[[12 53 16  2 -6 -3 -1 -1  1  0  0  0  4 -1]
 [ 5 -1  2  2 -6 -1  0  0  1  0  0  0  7 63]]
->
[[ 5 -1  2  2 -6 -1  0  0  1  0  0  0  7 63]
 [12 53 16  2 -6 -3 -1 -1  1  0  0  0  4 -1]]

[[ 30   5  35  31]
 [-13  -2  80  23]
 [ 11   8  65   7]
 [-18   3  42  46]
 [ -3   1  34  53]
 [ 22   0  -1   4]
 [ 14   0   8  69]
 [  8   5  44  33]
 [ -1   8  36  35]
 [ 24  -7  52  25]]
->
[[ 22   0  -1   4]
 [ 14   0   8  69]
 [ -3   1  34  53]
 [ 30   5  35  31]
 [ -1   8  36  35]
 [-18   3  42  46]
 [  8   5  44  33]
 [ 24  -7  52  25]
 [ 11   8  65   7]
 [-13  -2  80  23]]

[[ 23  -6  14  15  15  20  32   4 -27 -10 -11 -21]
 [ 23 -14  15  15  12  27  28   2 -27 -30 -21 -22]
 [-23  -2  -5  -8   3 -22 -14 -12 -15  45  11  -3]
 [  0   0   0   0   0   0   0   0   0   0   0   0]
 [  1  16   3   5  18 -20  24   2 -20  73  26 -12]
 [-10 -25   4   0   1   9 -10 -15 -28 -18 -21 -14]]
->
[[-23  -2  -5  -8   3 -22 -14 -12 -15  45  11  -3]
 [  0   0   0   0   0   0   0   0   0   0   0   0]
 [  1  16   3   5  18 -20  24   2 -20  73  26 -12]
 [-10 -25   4   0   1   9 -10 -15 -28 -18 -21 -14]
 [ 23  -6  14  15  15  20  32   4 -27 -10 -11 -21]
 [ 23 -14  15  15  12  27  28   2 -27 -30 -21 -22]]

[[-77 -78  83  76]
 [ 61  62 -66 -59]
 [-61 -62  67  60]]
->
[[ 61  62 -66 -59]
 [-61 -62  67  60]
 [-77 -78  83  76]]

[[  2 -44  20  11 -25 -44  49 -26  39  66]
 [  2 -37  18  11 -21 -37  43 -22  35  58]]
->
[[  2 -37  18  11 -21 -37  43 -22  35  58]
 [  2 -44  20  11 -25 -44  49 -26  39  66]]

[[ -2  -2  -2  -2  -2  -2  -2  -2  -2  -2  -2]
 [-20 -36  66 -12  43  42  18 -28  -5 -29  35]
 [ 41  60 -65  31 -36 -36  -7  50  21  50 -27]
 [-21 -39  78 -12  51  51  24 -30  -3 -31  42]
 [-21 -39  77 -12  50  50  24 -30  -3 -30  41]
 [ 42  63 -72  32 -41 -41 -10  52  21  52 -30]
 [ 40  58 -63  30 -35 -36  -8  49  20  47 -26]]
->
[[ 42  63 -72  32 -41 -41 -10  52  21  52 -30]
 [ 41  60 -65  31 -36 -36  -7  50  21  50 -27]
 [ 40  58 -63  30 -35 -36  -8  49  20  47 -26]
 [ -2  -2  -2  -2  -2  -2  -2  -2  -2  -2  -2]
 [-20 -36  66 -12  43  42  18 -28  -5 -29  35]
 [-21 -39  77 -12  50  50  24 -30  -3 -30  41]
 [-21 -39  78 -12  51  51  24 -30  -3 -31  42]]

[[-12   0  34   7  -2 -11   0   5  10   3  12]
 [ 22  12  18  -6 -52  26  32 -18  -2 -23   0]
 [  2 -37   4  23 -22  47  -8 -62  24  12  -9]]
->
[[  2 -37   4  23 -22  47  -8 -62  24  12  -9]
 [ 22  12  18  -6 -52  26  32 -18  -2 -23   0]
 [-12   0  34   7  -2 -11   0   5  10   3  12]]
